(in the rows, 128 means zero)
Where one turn sends some rows of the set: a few examples, then the rows asked
siv: [171 138 137 159 123 137 145 113 118 134 118 155]
giv: [129 123 125 154 133 149 157 123 109 131 110 112]
nera: [135 113 110 152 109 137 149 108 105 120 112 113]
Vope: [156 122 104 128 110 143 144 141 128 113 121 144]
rav: [158 123 113 143 116 133 130 109 110 122 136  86]
rukar: [108 124 136 124 122 137 138 119 125 124 196 136]
vak: [112 108 128 133 109 158 138 119 148 151 150 151]
rilav: [149 127 148 133  85 144 110 110 151 142 156 124]
kal: [144 132 133 143 125 150 141 128 120 118 114  94]
feb: [147 116 115 161 128 130 148  92 101 136 132 109]
miked: [119 129 145 141 112 127 137 104 110 133 200 141]
Fet: [133 136 157 135 113 161 125 136 147 163 154 132]
Rasi: [130 115 131 155  82 142 124 105 126 158 154 152]
Sivat: [153 132 133 156 108 136 137 105 108 124 115 101]
zatef: [121 140 158 133 126 137 134 118 121 133 198 129]
lunit: [155 126 136 132 128 133 116 102 142 114 147 167]
zar: [130 128 137 170  93 139 133 107 120 129 191 109]
vok: [163 121 144 147 136 149 171 118 108 129 186 143]
Maba: [147 125 137 127 140 140 123 109 144 116 144 169]
dapu: [152 133 134 149 148 143 146 115 116 137 132  91]
zelum: [162 105 118 126 111 144 159 120 114 108 189 136]
rabar: [166 129 109 127 104 142 136 140 130 110 123 138]
simuk: [127 131 144 126 105 126 126 112 124 119 199 124]
fav: [177 127 149 147 122 141 159 111 108 123 188 137]
maf: [132 113 102 140 138 144 152 122 111 133 132  99]
Vip: [151 134 117 143 114 140 118 146 106 140 156 166]
zadi: [106 107 126 158 112 146 149 101 133 123 182 124]
Vog: [166 115 129 117 123 151 157 132 124 109 188 126]
Melu: [166 142 140 155 132 143 151 122 122 135 119 152]
Div: [127 129 150 148 114 148 133 114 149 117 184  98]
Vate: [109 128 139 159 125 157 149 131 128 137 184 111]
lopet: [157 142 127 138 117 140 112 150 111 139 157 157]

kal moves to giv
lunit moves to lopet
Now these:
zatef moves to rukar
Vate moves to zadi
siv moves to rabar
rav moves to dapu
zelum moves to fav
rilav moves to Fet

